In the rows, 128 means zero.
The rows of Y fall into 4 groups, and each row is roughly a mix of its group's hidden directions.
Y:
[[171 139  96  95 110  76  89 145  89 150 138  92]
 [137 173 139 171 127 101 180 145 177 167 111 107]
 [110 141 138 202 139 128 160 112 101 151 142  70]
 [188  84 146 129  93 160 146 139 130 146 135 186]
 [170  93 147  80 153 134 153  86 105 102  80 129]
 [143 108  59  78 153 100 116 161 133 141 166 141]
 [143 138 145 120 177 148 186 122 134 181 166 163]
 [163 137 130 165  43 131 135  97 115 127 102 105]
 [123  96 159 109  62 106 139 101  83 115  81 124]
 [148 201  85 109 141 116 122 110  94 141 146  83]
 [ 89  78 197 137 161 108 105 148 143 115 121 155]
 [ 85 105  87  78 151 154 149 139 173 149 151 161]
 [182 182 107 108 116 163 106  98  78 116 147 124]
 [ 85 117 193 126 168 160 105 112 176 110 132 133]
 [133 142 129 167 105  55 116 176 142 171 136 118]
 [ 92 143 110  87 121 138 168 125 172 102 168 181]
 [130 110 116 173  96 111 120 143 214 155 139 130]
 [ 86 113 142 181  73 124 129 117 156 177 113 153]
 [115 100 112 161 173  94 139 193 140 161 122  92]
 [100 174 103 148  93  84 102 125  86 113 173 150]
 [ 80 160  87 169 104 164 132  88 128 138 171 113]
 [171  92 114 141 112 152 165 168 156 108  75  97]
 [183 145  81 143  77  98 119  85 120 138  97 121]
 [ 78 117 163 168 164  82 126 144 135 165  88 142]
 [ 85  80 156 145 128 128 169  98 119 131  92  72]
 [158  86 134  58 117 146 125  94 149  92  91 126]
 [107 124 142 105  66 134 133 146 145  60 121 173]
 [ 54 150 183 130 148  85 129 132 138 131 149 106]
 [106 149 163  91 137 116 126  83 197 122 148 166]
 [123 148 107 167 140  93 121  46 114 141  92 138]
 [137 181 137 142 105 123 108  47  93 122 118 145]
 [164 150  73 109 113 182  82  89 130 122 146 133]
 [146 180 109 152  94  89 108  87  97 126 133 180]
 [182 155  93 121 138 177 118 162  97 116 168 159]
 [ 89  64 168 116  92 179 132 143 152 138 138 120]
 [109 136 108  70 151  94 149 158 147  70  97 109]
 [147 141  71 120 137 139  46 135 132 137 159 151]
 [101 154  47 115 172 133 100 135 107 129 160 132]
 [169 143 112 130  57 130 146  88 140  85 112 159]
 [114 130 120 109 170 137 182 115  62 131 138  80]
 [149 120 170  50 120 130 127 167  90 129 158 137]
 [164 127 187  82 139 145 120 121 157  97  78 151]
 [ 97 125 151 172 151 176 141 109 163 148 116  66]
 [110 107 169 105 177  90 112 144 135  98  64 125]
 [123 153 180 170 107 117  74 118 115 103  78 148]
 [150 100  70 153 142 116 158 177 145 130 128  72]
 [ 70 125  66 123 185 114 127 100 128 136 128 100]
 [135  91  94 210 142 103 154 118 146  99 114 131]
 [164 105  91 180 101 138 136 126 119 186 163 159]
 [102  87 155 168 124 153  76 146 107 127 112 186]
 [151 163 148  88 121 127 105 133 120 141 113 215]
 [ 82 132 156 203 137 104 119  98 156 161 139 121]
 [147 203 111 146 165 106 110 154  83 106 145 127]
 [ 95  73 183 158 146 148 116 165 146 142 116  91]
 [ 93  85 173 149 134 156 162 144 186 150 147 148]
 [147 102 115  57 150 139  85 133  99 120 140 178]
 [ 96 125 138 153 152 105 163 112  63 159 103  81]
 [ 89 169  82 110 128 125 121  90 191 143 137  98]
 [ 60 109 103 137 140 123 178 134 160 125 138 181]
 [ 76  86 104 164  81  92 104 146 148 109 101 136]
 [132 119  65 104 112  96 111 132  89  87 129  74]
 [167  89 127 159 129 107 144 124 180 182 122  84]
 [104 111 183  80  99 131 150 127 176 135 175 112]
 [126 119  61 141 124 132 136 121 111 123 104 209]
 [141 175  80 103 159  96 121 118 126 172 105 177]
 [125 128 140  70 183  86 147 158 140 121  78 134]
 [ 90  85  96 113 166 127 143 124  67 163 161 118]
 [150 169 175 119 152 191 103  85 130 110 149 135]
 [203 134 166  85 149 138 150 111 126 154  91 122]
 [110 151  73 112 154 138 164 128  86 125 175 174]
 [ 98 131  77 107 168 156 120  79 115 172 140  93]
 [120 100 148 110 133  93 146 152  56  85 120 168]
 [164 113 124 174  79 107 149  96  79 150 149 161]
 [121 139 128 176 162 166  44 120 130 119 131 137]
 [143  60 117 111 105 127  53 118 132 127 130 155]
 [118  96  60 110 184 138 155 125 162 100 147 130]
 [137 149  84 108 204 111 121 152 109 144 142  83]
 [203 140 101 136 151  97 115 129  72 153 138 146]
 [162 150 144  66 133 160 126 160  94  94 148 172]
 [140 108  62 118  80 116  97 145 117  88  86 142]
 [ 75  78 131 143 192 147 128 130 147 128 150 166]
 [167 151  78 196  83 127 140 120 110 147 119 134]
 [182 130 111  98  85 137 146 198 140 108 136 106]
 [127 181 173 199 161 139 143 140 133 107 132 148]
 [126 163 125  92 175  79 116  81 113 116 108  81]
 [129 178 155 130 103 134 136 140 180  60  98 126]
 [ 83 109 123 168 108  56 110 174 129 144 134 121]
 [170  96 134 163 104 147  62 119 101 139  83 118]
 [141  84  98 108 203 128 110 145 126 169  96 128]
 [ 86 105 193 127 109 102  86 110 122 161 157 102]
 [112  50 121 111 119 113 113 140 122 167 105  74]
 [ 87  82 108 168 111  92 110 142 111 121  74  93]
 [ 97 138 130  76 137 163 173 131 155  92 159 175]
 [100 148 100 117 150  93 136  53 133 122 115  76]
 [109 102 166  85 100 145 131 165 165 133 127 193]
 [100 107  60 117 113 129 157  74 127 111  81 131]
 [164 171 114  94 115 107 108  71 101 151  84 113]
 [114 197  74 126 138 100 139 163  90 124 156 136]
 [200 143 134 167 113 154 120 120 179 130 161 103]
 [137 165 122 151 133 127 202 142 182 148 142  94]
 [180 106 135 149  56 121 116 165 132 118 100 160]
 [106 117 114 153  87 125  69 150 156 110 145 191]
 [ 90 102 156  96 132 115 122 115 135 159 105  48]
 [102 162 111 112 112  97 146  84 130 124 180 190]
 [146 166 159 130  87 158 109  91  81 106 149  81]
 [100 148 153 127  71 126 165 115 136 170  77 164]
 [123 143 205 101  84 149  94 106  96 138 121 112]
 [ 83  97 126 131 190 175 165 130 147 145 137 163]
 [109 106  74  95 192 135 139 160 145 158 144  99]
 [142 111 148 112 118 177  98  80 110 136 110 197]
 [ 66 128 129 134  85 131 123 141 181  74 117 152]
 [150 109 162 177 139 100 129 176 161 188 134 130]
 [173  96 196 139 150  84 127 147 112 135  90 122]
 [153 182  77 120 119 177 123  93 132 137 173 143]
 [ 92 100 142 152 200 137 106 155 107 166 143  99]
 [177 107 181 136 112  59 111 148 117 135 103 141]
 [ 73 127 126  75 118 105 182 136 129 132  76 140]
 [ 77 166 178 153 108 135 172 128 147 116 125  81]
 [111  67 167  75 113 162 125 168 151 120 138 113]
 [204 134 131 108 124 162  90 119 145  79 151 118]
 [131 120 146  98 106  89 149 137 171 166  58 147]
 [184 141 116  98 187 127 177 136 115 148 100 104]
 [ 85  96 152 171 144 179 129 146 126 113 183 153]
 [179  90 147 112 118  93 138 174  89 125 116 179]
 [167 125  99 141  70 111 118 132  98 114  95 190]
 [ 72  87 176 127 151  98 105 111 113  90 127 163]
 [148 157 100 102 173 103 117 126  87 143 131  58]
 [180  70 152 108 122 138 108 171 126 143  76 125]
 [138 132 184 136 117 158 173 142 187 132 162 160]
 [177  78 136 101 179 115 135  88 148 153  95 141]
 [109 135 122  94 132  98 119  92 152 106  73  63]
 [115 175 107 156 135 162 110 170 155 148 135  63]
 [ 81 178 111 127 140 175 136  77 152 119 168 124]
 [132 137 125 135  92 189 113  75  87 137 150  84]
 [143  91 127  49  74 129 151 136 122 105 112 113]
 [129 155 152 178 108 142 185 109 135 192 126 117]
 [117 124  87 126  40 103 103 132 153 136 111 151]
 [ 77  82 114  99  92 132  88 135 168 103 127 165]
 [155  91 113 120  60 134  64 140 157 120 124 137]
 [119 127 110  87 209 110 123 123 121 114  89  88]
 [149 137  57  96 108 114 146 130  95 108 110 184]
 [103 182 101 140 138  59 116 107 154 159 154 116]
 [135 126 124  87 125 123 187 104  74 163  94  93]
 [134 160 172  72 112  90 171 135  88 112 142 104]
 [ 80  89 179 122 105 140 154 108 161 120  74 133]
 [121 125 101 165  95 128 209 103  95 153 135 116]
 [106 152 107  84 150 114 159 133  54 163 122 151]
 [118 147 105 188 194 153  78 132 119 134 126 138]
 [137 117 182 113 185 137 166 124  90  98  91 105]
 [127 119 188 172 142  84 110 152 104 129 107  77]
 [138 170 118  52 171 154 142 123 134  90 114 120]
 [ 52 102  95 161 149 168 128 113 152 143 153 122]
 [202 117 154 129 167 160 138 121 172 132 153 101]
 [126 133 112 171 136  71 148 132 110 167 102  65]
 [127 205 120  88 134  83 136 145 142 115 115  86]
 [ 90  85 126 111 173 145 189 166 134 124 108 101]
 [139  93 130 200 122 126 113 123 108 173  97 174]
 [ 80 149 115 144 139 153  80  70 172 130 150 107]
 [120 145 175  97 181 162 186 135 165 125 123 127]
 [188  76 140 129  96 133  75  94 124 148 110 116]
 [134 208 109 175 136  99 111 161 126 101 144 122]
 [129 112 213  90 117 127 150 137 129 147 152  86]
 [155  97 110 141 180  88 129 142 126 113  97  61]
 [154 132 139 129 138 163 167 132  91 124 113 212]
 [118 112  83 122 124 170 150 164 158 138 160 194]
 [112 159 102 122 146 161 131 103 129 107 174 204]
 [142 170 136 158  90  84  65  96 128 144 156 126]
 [101 118 116 136  92 155 139 183 149 122  90  63]
 [ 96 119 195 148 166 166 166 125 152 147 151 149]
 [110 126  89 112  57  84 106 137 141 103  85 122]
 [128 139 110 103 177 177 105 155  93 156 172  94]
 [153 116 136  99  93  93 123 108  94 168  58 123]
 [121 107 125 149  51 172 129  90 158 132 148 155]
 [144 108 146 178  77 132 150  63 116 149 146 151]
 [ 98  97 100 197  99 103 140 150 154 124  92 159]
 [145 140 150 123 163 113 143 112  50 176  99 115]
 [ 75 167  70 109 148 169 132 112 124 110 167 135]
 [109  81 133 200 136  95 148 125 145 109 110  84]
 [147 155 140  46 148 140  93  99 108 143 109 155]
 [151 118 144 148 155  87 153 143 179 194 100 116]
 [114 164  69  96 120 143 119  63 119 109 158 151]
 [126 187 132 118 105 134 131 187  95 101 171 160]]
Each list below has two rows that fit no group; the rest each fit one group, if only roughly. Name those rows in the order they come.
- q_54: [104 160 159 141 122 103 195  91 152 157 164 148]
- q_734: [146  39 142  99 159 120 108 116 133 127 104  98]
- q_398: [152 135 144 104 154 164  88 142 174 106 112 193]
- q_661: [137  54 140 121 169 124 140 124 167 123 122  72]
- q_793: [118  91 127 170 161 140 161 114 109 152  66  86]
- q_264: [150 134  88 143 157 157 160 133 158 127 206 112]
- q_786: [158  72 150 170 138 119 100 109 153 191 127 137]
- q_454: [ 80 117 140 108  66 164 179 101 133 122 103 144]
- q_237: [153 162  97  70 119 120 125  83 137 128 101 185]
- q_182: [111 133 153 118  89  50 135 176 142 130 146 156]
- q_499: [155 102 136  71 133 177 111  77 109 103 130  93]
- q_511: [163 181 116 139 129 158 105 109 136 124 203 106]

q_398 q_511
- q_48: [103  98 120 110 163 109 149 167 166 155 158  67]
- q_391: [126 146 144 163 188 113 130  74 100 139 167  90]
- q_447: [124 144  97 146 141 223 117 127 119 116 151 104]
- q_884: [181 166 127  79 159  99 136 160 166 100 103 132]
- q_413: [121  83 113 125 130 121 154 137 180 198 155 158]
- q_99: [100 131 123 207 104 169 102 105 142 107 118  96]
- q_129: [123  93  97 164 169 146 111 149 111 203 113 124]
- q_46: [162 111 131  78 125 157 199 107 140 132 103  92]
- q_799: [182  97 111 199 131 132 134 166 110 100 127 105]
- q_25: [182 172 126 139 162 177 170 108 126  95 109 141]
- q_944: [ 77 182 158 126  85 144 166 120 116 104  94 149]

q_391 q_99
- q_197: [179 165 129 103 165 151  91 117 124 173 173 112]
- q_644: [132 127 128  87 113 104 151  75 158  57 115 108]
- q_395: [135  90 127 107 166 160 138 185 141  80 170 112]
- q_356: [149 119  79 125 135 168 166 147 117 139 197 157]
- q_726: [149 184 117 120 114 104  55 116 114  90 140 105]
- q_420: [144 132  71 132 133 124 104 141 134 168 183 186]
- q_229: [156 147 138 114 151  94 121 128 108  70  93  64]
- q_478: [156 130 133  86 163  79 114  99 126 115  68 163]
- q_528: [122 109  76 168 135 112 162 170  70 157 133 117]
- q_38: [100 164  80 148 110 117 127 191 163 103 157 106]

q_356 q_38
- q_761: [149 158 112  92 115 120 137 155 199 149 139 181]
- q_855: [122 104  92 148 154 157 135  47 122 114 124 168]
- q_256: [160 106 116 128 170 120 161 170 140 198 154 112]
- q_835: [107 124 203 172 120 106 129 154 153 158 163 149]
- q_602: [132 109  51 183 118 106 123 134 102 130 132  87]
- q_826: [114 180  95  86 112 145 104  70 133 139 115  86]
- q_234: [133 182  99 164 176 109  76 118 133 146 152  97]
- q_394: [131  65 107 107 121 188 131 147 150 116  84 100]
- q_211: [118 168 132 121 148 186 202  98 128 124 145 116]
- q_300: [116  92 111 143 132 137 106 176 207 125 150 101]

q_602 q_826
- q_913: [ 88 161 118 176 132 114 124  85  70 139 154 160]
- q_942: [140  70 140 121 174 160 106 148 192 145 132 113]
- q_262: [ 91 112 166 152 103 188 169  85 118 111 135 105]
- q_760: [ 97 121 146 111 189  96 147 154 149  74 144  92]
- q_160: [116 121 120  70 123 167 121  52 137 128 113 162]
- q_34: [139 128 106  88 134 169 160 118  94 180 174 165]
- q_103: [170 144  87 156 165 167 163  90 112 132 105 167]
- q_396: [158  85 167 133 149 205 116 128 126 152 119 158]
- q_730: [171 166 149 170 149 128 116 162 181 160 150 156]
- q_509: [ 80 115 156 133 105 170 203 157 141 123 123 118]
- q_232: [ 54 149  67 116 125  91 110 148 124 115 139 119]
- q_207: [153  78 103 136  96 100 113 108  62 112 109 161]
- q_921: [ 76 153  87 123 104  86 109 174 119 133 135 176]
- q_531: [171  85 100 146  69 161 154 101 155 105 112 129]
- q_378: [161 113 139 109  74 145 140 121 208 128 104 118]

q_913 q_942
- q_843: [119 192 174 128 131 166 132 117  83 111 131 173]
- q_105: [121 150 142  66 162  94 134 189 154 139 136 157]
- q_830: [140 122  75  93 130 107 161 196 157 149 110 108]
- q_518: [114 136 128 133 118 142 191  94 130 111 119 207]
- q_809: [183 120 114 142 118 114  57 113 109 182 135 124]
- q_871: [ 81 149  68 112 104 115 117 148  81  99 165 130]
- q_299: [137 132 170 107  83 169 134 112 160 141 170  73]
- q_423: [ 70 165 110 171 124 100 122 161 152  76 139 119]
- q_948: [114 159 106 147 161 120 180 160 145 115 148 195]
- q_740: [ 88 166  86 159 118 130 108  96 159  99 185 133]

q_299 q_740
- q_323: [117  81 112 155  69 144 116 113 187 103 138 102]
- q_955: [144 132 123 173 182 124  99  87  84 133 101 170]
- q_810: [112 139 169  74 142 154 145 111  87 120  81 173]
- q_492: [165 144  81 150  88 157 168 115 141 139 169  86]
- q_132: [178 101 183 144 126 114 131 125 127 155  91 187]
- q_469: [172 109 138 159  77 138 144 104  91 148  86 172]
- q_538: [145 124 180  95 162 108 118 134  94 156  64 151]
- q_279: [196  76 126 138 110  89 123 119 114 173 121 154]
- q_307: [ 94 139 151  65 162 110 141 169 110 160 159 158]
- q_404: [ 63 158 146  94 182 107 123 144 124 153 165 131]
- q_911: [129 111 119 108 174 173 163 135 145  86 181  94]

q_132 q_307
- q_945: [ 82 116 148 135 145 103 143 209 155 149 152 114]
- q_773: [ 85 145 174 146 101 123  92 130 136 109  81 184]
- q_159: [115 192 130 133  68 132  84 110 120 103 139  91]
- q_784: [141 127  81 152 107  60  81 152 111 163 132 127]
- q_422: [153 114 147 121  96  59 123 189 120 126  92 117]
- q_314: [ 46 145  99 134  97 123 123 123 121 170 137  89]
- q_190: [160 101  73 118 143 141 137 124 177 130 101  66]
- q_718: [100 168  63 160 105 159 128 103 172 114 149 131]
- q_711: [136 135 172 123  89 124 178 199 123 120 108 102]
- q_852: [117 101 127 129 157  75 106 135 100 204 106 145]

q_314 q_718
- q_292: [169  85 108 171 146 134 110 119 152 158 182  91]
- q_385: [151 134 148 101  71  99  78 159 139 107  88  97]
- q_27: [172 134 137 127  88 150 178 107 191 133 119  93]
- q_695: [111 132 169  52 163 150 127 117 115 174 146 143]
- q_259: [ 84 167 157 173 175  98 148 146 122 102  91 116]
- q_635: [147 129  94 124 202  98 138  77 117 156 125 100]
- q_707: [152 139 125 103 144  90 131 109 152  85 103 204]
- q_939: [ 78  89 144 136 122 151  53 135 127 141 150 159]
- q_477: [124 151 186 117 130 146 132 151  62 162 145 169]
- q_605: [141 124 151 154 124 100 164  94 131 204 152 165]
- q_361: [195 113 115 170 150 170 125 109 130 176 102 142]
- q_803: [ 96  90  88 107 169 156 135  70 141 117 145  91]

q_695 q_477
